[  1.0  -2.5  -7.0 -16.8  10.4 -10.3] -> -10.3, 1.0

[[-0.337 -1.836  0.489  0.127 -0.078 -1.222]
 [-0.310 -2.196  1.708 -0.657  0.785 -0.340]] -> -1.222, -0.310

[ 110.6  -27.6  137.8 -174.7   12.2   -9.6] -> -9.6, 110.6

[-0.09  0.13 -0.01 -0.07 -0.15 -0.05] -> -0.05, -0.09

[[   0.5    5.5   26.8  -38.8 -152.0 -165.7 -209.4]
 [   0.5   16.6   44.5  133.4   55.5   39.0  -21.2]
 [   0.5    5.5   39.8  133.4   55.5   39.0   29.4]] -> -209.4, 0.5

[ 1.8  1.6 -1.1 -0.4  0.5  1.7 -0.6] -> -0.6, 1.8

[-0.047 -1.003 -0.094  1.758 -1.057 -0.665] -> -0.665, -0.047

[[  7.7  19.8   8.4  11.5   7.5]
 [  0.3 -19.3  11.4  -2.0   1.6]] -> 7.5, 0.3
---
10,-19,-25,-26,17,-6,-40 => -25
21,-18,-39,-9,-19,12 => -39
-9,22,4,-36 => 4
22,-7,40,7,-17,-23 => 40
-20,37,28,-28,3,30 => 28
-35,9,-14,-15,-21,9,-10 => -14
-2,10,34,5,24,22,28 => 34
---
9,4,-15,37,30,-10
-19,-9,2,-43,16,-5
0,33,16,-22,-26,10
result: 2

-28,-25,-25,-26,-27,-24,-28
37,28,29,29,34,27,35
result: -25

6,19,19,-12,13,-41
-7,28,13,-23,-4,-28
-9,-25,3,-27,1,16
result: 13

7,-5,-7,-2,-9,-22
17,23,-32,10,3,25
28,36,-8,2,-10,-41
result: -32

-43,-29,11,-33,-3
-21,13,-2,31,-9
result: 11

-23,11,-12,-21,20,1
-24,-4,-4,2,33,-1
16,6,-7,15,-40,12
result: -4
---
 56   40  155  202 -> 155

 95  205  206   56   37   51 -> 56

108  115  105  111  110
  8   41  132  225  231
-> 105

806  755  723  779  795  803
761  854  101   59  744   33
745  775  729  773  748  775
-> 101

 44   81   97  102   83  206 -> 83

 -2   -4   -3  -12   -5   -1
 33  -39  -13  -19  -20    6
 16  -21   -6   -5   -8    2
-> -20
---
Input:
array([[-0.04,  0.18,  0.03,  0.09, -0.07],
       [ 0.04, -0.13,  0.00,  0.05,  0.11],
       [-0.16,  0.11,  0.17,  0.14,  0.03]])
Output: 0.04

Input: array([ 10.7, -16.3, -11.4,  11.6, -12.4,   9.5,   0.7])
Output: 0.7

Input: array([-0.176,  0.115,  0.166, -0.153, -0.117])
Output: -0.117

Input: array([ 0.15,  0.00,  0.03,  0.05, -0.15])
Output: 0.03

Input: array([-1.573, -0.828,  0.958, -0.998, -0.195])
Output: -0.828

Input: array([  98.30,  -63.66, -118.94,   39.21,    2.96])
Output: 2.96
---
array([[  9,  27, -10,  -1,   1,  -3,  -3,  40,   9, -27],
       [ -6, -40,   2, -15, -12,   5,  -4,   0, -13, -20],
       [  7,  36,  13,  -1,  -6,  17,   8,  -2,   9, -11],
       [  5,  14, -24,   8,  -4,  -8,   7,  15,  -7,   0],
       [-17, -25, -11,   3,  -1, -10,   3,  42,   9,   0],
       [-10,   6,   4,   4,   1,  15,  -3, -31, -24,  -6],
       [ -6,   4,  -8,  -2,  -6,   9,  -9, -47,  -5,  -2],
       [ 20,  -4,  27,   4,  -8,   2,  -2, -13,  -2,  -1]]) Out: -6

array([[ -8,   6, -13,  -3,  -3,  21],
       [-11,  39,  -9, -15,  -3,  -9],
       [  3,   3, -12, -19,  -8,  19],
       [  5,  15,   5, -25,  -1,  -2],
       [  1,  16,   7, -16,   2, -19]]) Out: -11

array([[-34,  -9,  10,  21,   3,  -9,   5,   4],
       [ 17,  -7,  -9, -23, -10,  -1,  17,  -3],
       [  6,  -8,  -2, -11,  -4,  -1,  12,  -5],
       [ 20,   3, -13, -23, -11,  -6,   7,   9],
       [-24, -10,   2,   4,  -7, -15,  16,  12]]) Out: 17

array([[ -2,  -4,  -1,   0, -26, -10,  -4, -24],
       [  4,  -7,  10,  11, -19,  -8,  17, -20],
       [ 27,  18,  19,  20,  35,  23,  17,  17],
       [  0,  -9, -15, -13,  29,   1, -14,   9],
       [  5,  15,  17,  19,  15,  17,  -2,  32]]) Out: 4

array([[-31,  23,  15,  16,  18,  27, -43],
       [-17,   3, -13,   0,  12,  21, -25],
       [  8, -17, -25, -14, -10,   2,  16],
       [-24,  18,  11,  12,  15,  20, -34],
       [ -6,  16,  32,   9,  -7,  -3,   2],
       [  4,  -6, -12,  -1,   5,  -2,  -5],
       [-20,  12,   7,   7,  10,  17, -26],
       [  0, -10, -20,  -7,   0,   6,  -1],
       [-14,  -3, -26,  -7,   6,  30, -14],
       [ 14,  -5,   2,  -1,  -6, -16,  14],
       [ 11, -20, -29, -18, -15,   3,  25]]) Out: -17

array([[ 24, -14,  15,  13,   1,   5, -40,   7, -19,  -6, -10],
       [ 34, -19,   9,  14,  -1,   0, -30,  23, -29,  -9, -12],
       [ 21, -14,  17,   6, -10,   7, -33,  17, -26,  -4,  -9],
       [ 18, -13,  11,  11,  -2,  11, -34,  12, -24, -10, -10],
       [ 18, -13,  11,  11,  -2,  11, -34,  12, -24, -10, -10],
       [ 19, -13,  11,  11,  -3,  11, -35,  12, -24, -10, -10],
       [ 18, -15,  17,   9,   1,  13, -28,  16, -21,  -8,  -4],
       [ 16,  -8,  11,  11,  -1,  17, -34,   9, -26, -11,  -7],
       [ 18, -13,  11,  11,  -2,  11, -34,  12, -25, -10, -10],
       [ 19, -13,  11,  11,  -3,  11, -34,  12, -24, -10, -10],
       [ 18, -13,  11,  11,  -2,  11, -34,  12, -24, -10, -10],
       [ 19, -13,  11,  11,  -2,  11, -34,  12, -24, -10, -10]]) Out: 34
